(in the rows, 128 means zero)
Each path below is one point turned by a fixed rotation once a step. After each direction that follows a path, write how fast that rotation turns it, in degrees per step (0 if it stays still).
Each turn is a multiple of 5 degrees from 10 to 175, or 0.
Each row of a path follows its step; steps can be skipped.
path 1
step 3: [124 129 138 122 112 121 127 123 119 122 142 140 141 118 137 115 133 134
 122 129 127 131 127 132 120 123 141 130 112 127 142 127 126 128 130 114
 134 135 141 129 122 125 132 137 136 124 130 141 127 139 126 139 122 143
 141 128 152 119 121]
step 6: [126 127 131 132 122 130 120 128 124 124 135 130 132 137 136 136 133 126
 113 129 128 120 122 128 134 128 140 127 125 130 139 120 129 138 121 131
 126 116 142 124 136 130 124 132 124 151 145 148 135 132 121 120 148 108
 132 135 130 108 137]
step 11: [123 120 126 133 131 135 120 132 124 135 125 132 141 131 123 129 126 169
 116 114 126 129 122 126 132 137 133 122 135 127 135 139 113 128 127 136
 115 122 134 131 119 128 132 131 124 122 138 134 128 137 124 148 126 133
 127 132 129 124 116]
step 17: [124 126 135 121 128 137 131 132 125 119 128 127 128 124 135 138 128 136
 105 138 128 129 145 137 133 139 128 138 130 136 118 130 127 139 125 123
 123 144 129 123 141 109 122 138 130 140 124 141 121 140 132 145 144 116
 135 119 131 124 130]
step 21: [127 125 117 137 109 142 126 133 127 131 134 121 136 108 127 131 133 117
 131 120 133 130 118 133 138 130 117 149 128 121 131 131 119 132 119 116
 124 132 134 138 118 131 132 134 116 126 132 140 138 143 129 132 144 141
 136 122 139 122 123]
step 27: [121 122 118 126 147 132 126 138 140 131 132 128 138 133 133 122 139 140
 128 124 126 124 146 150 128 137 126 127 127 134 133 130 119 132 108 115
 134 134 134 138 122 124 132 132 130 127 127 121 134 129 123 124 144 133
 102 126 133 141 133]
step 29: [120 125 121 130 124 130 129 125 108 151 128 125 136 124 123 116 121 138
 130 119 131 131 119 127 129 112 124 145 139 150 124 122 123 127 126 132
 120 130 133 131 142 124 133 134 127 134 139 133 116 127 134 147 139 114
 125 132 133 131 118]
step 30: [110 125 137 128 123 123 130 148 134 117 131 127 139 130 135 128 124 130
 128 121 123 145 136 148 114 116 131 115 131 131 121 127 133 133 122 131
 141 123 135 119 134 128 129 134 127 107 140 118 118 145 126 124 118 120
 135 119 126 129 130]
Speeds:
[128 125 127 128 129 129 128 132 128 127 128 129 128 130 131 125 131 126
 124 129 127 132 125 126 128 130 133 125 129 127 127 130 127 131 130 130
 126 128 129 130 129 130 130 134 128 129 127 127 129 130 127 128 125 131
 124 125 127 130 127]	130
[130 125 125 125 130 123 132 128 128 127 129 125 128 130 129 128 127 131
 128 125 129 126 127 129 128 128 131 128 132 126 126 126 127 130 130 126
 126 128 126 126 127 131 131 128 128 123 130 127 127 125 131 125 127 124
 131 126 129 130 124]	100
[129 132 126 129 128 128 126 131 128 130 126 129 127 125 128 130 125 128
 126 125 127 127 127 128 129 127 129 131 128 132 125 129 125 127 128 127
 129 126 131 128 129 129 131 130 132 126 129 128 126 128 127 128 124 129
 131 122 129 122 129]	80
path 2
step 3: [117 124 134 133 131 139 114 138 125 109 122 126 130 136 130 128 132 129
 122 134 122 130 127 131 122 114 125 108 112 137 134 123 129 132 112 129
 125 119 116 134 120 128 122 124 114 130 120 140 133 131 119 135 128 106
 126 120 128 131 120]
step 4: [128 145 131 120 116 130 135 132 134 127 127 113 107 127 126 131 116 121
 115 124 135 132 128 140 125 134 125 120 138 131 128 127 125 132 131 136
 140 135 130 123 131 128 129 124 115 118 105 127 127 110 126 121 112 140
 130 136 137 130 126]
step 7: [118 133 121 133 125 130 132 134 109 116 131 128 123 134 115 130 123 124
 133 114 124 128 132 135 132 125 128 109 129 140 135 104 145 135 129 124
 124 139 134 130 117 133 114 135 127 115 134 134 126 140 125 124 118 124
 126 134 128 131 116]
step 10: [133 138 136 122 127 131 118 144 124 127 134 131 141 130 134 138 120 123
 112 136 137 144 144 124 130 127 149 121 133 138 123 123 131 125 129 117
 137 137 129 132 122 130 130 127 107 134 112 137 129 136 125 127 133 123
 119 134 138 130 136]
step 15: [140 132 134 133 146 127 121 123 135 133 143 120 122 144 118 137 133 130
 129 126 129 127 137 121 118 124 125 109 126 129 128 118 133 139 117 124
 116 140 124 137 134 129 134 142 138 127 123 144 129 140 134 132 124 132
 122 115 115 122 130]
step 21: [134 122 128 133 115 114 136 127 130 131 134 136 103 135 118 120 143 129
 122 119 117 136 126 123 126 140 110 121 133 133 137 134 122 135 121 128
 142 128 113 137 130 132 139 125 127 125 116 143 121 124 129 131 129 125
 126 118 131 128 138]
step 24: [117 133 130 142 124 130 133 131 124 123 134 126 123 124 128 113 129 118
 137 133 122 132 132 119 109 118 112 120 135 135 117 129 128 142 126 125
 110 129 131 127 135 117 127 149 113 134 136 145 120 124 129 123 129 129
 124 127 127 132 119]
step 27: [143 128 120 127 129 121 137 128 122 127 141 131 128 132 131 141 130 118
 113 134 128 139 134 127 136 144 126 136 137 131 122 117 119 129 124 120
 124 118 135 136 131 126 136 131 123 135 123 143 107 125 125 131 105 137
 123 133 115 134 127]
Speeds:
[125 131 130 128 131 126 127 128 127 128 130 126 129 125 125 128 129 128
 125 133 132 126 129 125 126 129 125 127 131 130 128 131 129 126 130 128
 127 129 127 126 132 129 126 127 130 130 125 126 129 128 129 126 127 130
 124 125 128 123 124]	160
[127 128 125 127 131 126 128 127 127 128 126 127 130 128 131 128 127 125
 125 126 128 131 126 129 127 127 125 124 126 133 129 129 125 126 133 125
 133 126 131 128 128 130 127 131 125 125 131 130 126 127 130 125 127 130
 124 129 128 128 129]	110
[129 128 131 128 123 130 129 128 131 129 126 127 130 129 130 129 127 131
 125 129 130 127 129 127 130 132 128 133 132 128 126 126 129 128 128 130
 129 126 129 130 128 131 127 129 123 125 127 131 130 126 132 127 129 133
 127 125 126 127 131]	175
[128 126 129 128 132 127 131 130 127 128 128 128 130 125 130 128 128 127
 123 128 130 128 127 127 127 129 125 129 130 124 129 126 129 128 126 129
 130 126 129 127 128 126 133 130 128 132 131 127 128 129 128 127 132 130
 129 127 128 135 125]	100
[130 128 129 128 128 124 130 126 128 129 133 125 126 129 130 127 126 127
 126 124 127 130 128 129 127 131 130 126 123 130 129 130 131 128 127 131
 127 132 128 125 128 129 129 130 131 129 126 128 129 125 131 133 130 131
 127 127 129 127 129]	170
[128 127 128 131 127 128 127 130 127 128 125 127 128 130 123 130 126 126
 126 124 127 125 129 125 127 127 130 127 127 129 125 127 127 129 130 129
 130 131 135 128 130 127 128 126 131 127 126 126 128 129 127 125 129 129
 128 122 129 131 132]	135
path 3
step 0: [129 129 121 121 134 104 122 128 108 113 126 127 128 142 134 122 124 137
 120 121 131 124 123 122 136 146 131 123 131 134 126 138 116 128 132 128
 132 120 123 138 130 135 108 134 132 132 126 120 128 132 127 125 137 144
 121 126 123 119 132]
step 2: [132 120 128 138 118 120 135 124 126 138 132 121 142 131 130 115 137 113
 137 146 130 130 130 124 120 132 129 125 125 135 127 122 126 119 127 111
 115 124 143 123 128 130 126 118 130 128 148 128 136 132 126 126 122 127
 135 131 143 137 146]
step 7: [114 124 121 134 128 136 131 125 134 126 113 115 117 136 129 131 131 125
 129 129 134 132 144 131 114 133 122 135 131 146 120 115 131 124 127 115
 136 124 127 134 145 134 135 121 130 121 126 134 130 147 142 129 116 125
 118 127 138 125 130]
step 12: [121 136 126 120 131 137 141 140 142 131 128 125 130 137 131 123 127 144
 148 135 130 132 144 130 127 141 117 127 121 132 139 143 121 115 119 128
 113 128 121 132 126 133 131 127 121 122 126 127 119 134 135 147 131 128
 125 131 127 123 136]
step 16: [124 134 127 124 117 125 110 126 128 122 139 110 124 130 124 133 122 120
 113 123 132 120 135 129 122 124 144 128 133 141 119 108 130 119 132 130
 121 126 124 143 133 137 127 116 132 124 128 119 124 128 134 120 113 133
 120 123 139 119 136]
step 18: [122 135 127 122 138 133 141 110 141 122 134 125 124 133 128 109 123 132
 137 131 122 131 133 143 129 144 113 127 135 131 107 132 126 124 128 124
 128 126 133 130 125 134 122 130 127 126 143 134 126 126 121 123 139 135
 148 127 127 121 127]
step 25: [136 135 132 133 118 125 124 143 130 128 146 123 134 131 122 120 127 139
 122 123 136 131 125 125 135 131 142 135 129 137 123 125 117 132 131 124
 133 128 113 125 132 147 122 129 128 126 148 118 130 135 133 128 107 125
 125 133 144 137 132]
step 28: [138 126 131 134 133 128 122 123 140 141 119 127 140 128 113 119 119 137
 114 142 118 122 134 120 129 121 127 120 119 131 135 127 111 125 123 123
 117 125 133 119 137 134 115 128 119 128 148 131 121 122 138 131 128 116
 128 128 138 127 126]
Speeds:
[126 126 127 125 125 131 132 128 128 125 127 126 129 126 129 127 125 128
 128 125 133 129 131 128 129 127 122 131 128 126 126 126 131 128 128 129
 127 127 128 129 128 129 128 126 129 128 129 130 131 125 130 128 127 126
 127 123 132 126 125]	125
[128 125 130 127 129 129 129 129 128 130 131 130 131 132 124 131 128 127
 132 129 130 127 130 127 127 129 127 126 129 128 133 130 130 128 130 125
 126 125 128 126 125 127 129 125 127 131 130 127 126 128 125 128 132 128
 125 123 125 129 127]	40
[125 128 125 128 126 127 126 129 124 129 132 133 131 130 125 126 126 127
 127 127 126 131 126 125 127 127 128 128 123 125 128 129 125 130 129 127
 126 125 130 129 131 127 125 126 128 128 129 127 131 126 128 129 124 124
 127 130 128 129 128]	125
path 4
step 3: [121 137 124 118 126 128 128 114 124 132 132 114 120 118 122 112 124 125
 127 120 126 139 117 138 122 125 127 126 123 113 119 135 134 146 124 116
 128 130 115 128 127 135 127 138 108 136 130 128 120 119 126 121 132 132
 131 129 134 123 128]
step 5: [126 129 137 118 123 129 137 137 122 139 134 115 128 136 125 126 130 128
 128 124 123 125 131 134 119 133 121 126 117 128 135 142 121 124 113 114
 125 138 126 125 133 127 107 143 127 137 127 128 126 122 134 121 137 131
 121 135 135 109 135]
step 9: [119 139 127 118 116 134 124 128 124 127 142 124 141 121 119 123 132 127
 130 122 129 116 125 123 133 138 133 124 125 119 123 131 132 133 119 120
 122 137 123 121 124 141 124 131 140 128 138 135 111 122 115 116 118 135
 114 129 121 118 134]
step 17: [121 139 131 125 118 135 138 131 120 133 136 139 141 120 127 115 126 127
 120 124 140 128 112 117 136 120 136 122 132 134 123 130 126 128 106 124
 126 135 134 129 140 132 133 131 132 138 121 137 125 127 132 123 121 121
 138 127 141 117 132]
step 22: [125 132 126 125 123 119 131 119 143 123 126 122 135 129 117 127 134 124
 129 126 130 134 123 127 132 134 129 123 134 130 144 129 127 143 111 131
 123 152 121 141 133 124 124 117 129 134 139 133 130 119 125 133 141 126
 141 133 130 128 141]
step 26: [125 129 128 116 140 121 114 129 124 136 134 137 134 130 130 110 123 118
 121 131 129 122 113 129 127 136 130 137 121 131 133 120 127 138 115 140
 126 139 115 128 133 117 116 134 121 128 137 126 119 128 118 128 124 130
 133 135 146 131 132]
step 29: [138 127 139 119 124 125 120 117 128 122 126 137 142 116 121 112 133 135
 133 124 126 126 132 117 136 134 136 119 101 128 124 121 127 131 121 136
 124 143 120 127 129 133 118 121 128 125 129 128 132 123 137 120 137 128
 131 134 128 123 123]
step 31: [132 133 133 122 114 111 113 143 122 125 123 133 138 134 121 118 134 125
 140 117 129 121 117 116 121 136 129 120 136 129 135 120 120 138 123 128
 130 126 118 130 128 131 115 121 139 125 127 143 134 131 126 130 129 121
 125 134 124 119 119]
Speeds:
[130 127 126 126 131 128 126 125 126 125 127 130 127 128 126 128 125 127
 125 124 127 131 125 126 129 127 127 130 124 130 126 128 132 126 125 131
 125 128 127 128 128 130 130 131 126 126 128 130 127 128 128 125 128 130
 128 124 127 134 129]	110
[130 131 129 127 129 128 126 131 129 125 127 130 127 127 127 124 126 131
 126 130 131 127 126 125 126 125 127 129 125 127 124 128 127 128 129 128
 126 128 128 128 124 128 126 126 130 129 130 125 127 126 124 132 122 130
 129 129 127 126 126]	130
[125 129 127 128 129 126 127 130 132 125 129 123 125 131 127 127 129 126
 127 125 127 132 126 129 129 126 123 128 129 128 129 130 127 128 130 127
 129 127 125 130 129 127 130 130 125 126 132 126 133 126 129 130 126 125
 127 129 131 128 128]	35
[124 130 127 129 126 127 127 125 126 129 126 128 129 129 129 130 128 129
 128 126 127 132 126 131 125 129 130 131 126 132 130 128 131 129 133 130
 130 123 128 126 126 128 123 129 125 129 127 130 126 128 125 131 127 127
 128 129 130 127 124]	145
[129 125 124 128 132 128 130 126 129 129 123 131 130 132 126 129 128 133
 129 126 125 127 127 129 129 127 129 127 133 126 127 125 129 128 125 129
 129 130 128 127 125 126 126 126 128 128 128 126 132 126 129 127 125 127
 125 128 130 128 124]	175
[128 127 128 125 128 127 132 123 124 129 128 129 127 128 123 125 125 129
 128 127 128 127 131 124 129 128 127 128 129 125 132 127 129 123 134 126
 128 127 128 128 127 128 127 128 127 130 130 127 128 127 128 129 130 129
 131 129 130 129 132]	135
[127 132 129 127 127 129 128 126 127 128 126 128 123 126 129 125 128 130
 131 124 131 126 123 129 129 128 130 126 130 125 127 131 127 126 126 129
 130 123 128 130 130 131 127 125 128 131 126 127 129 129 130 130 127 124
 126 125 126 131 128]	100
[128 129 125 128 124 124 127 130 129 126 128 130 125 126 132 129 131 128
 126 126 126 127 129 126 126 131 130 129 130 128 127 124 128 127 131 132
 122 129 130 125 128 125 128 127 124 128 128 127 130 125 131 129 129 127
 130 128 127 129 130]	175
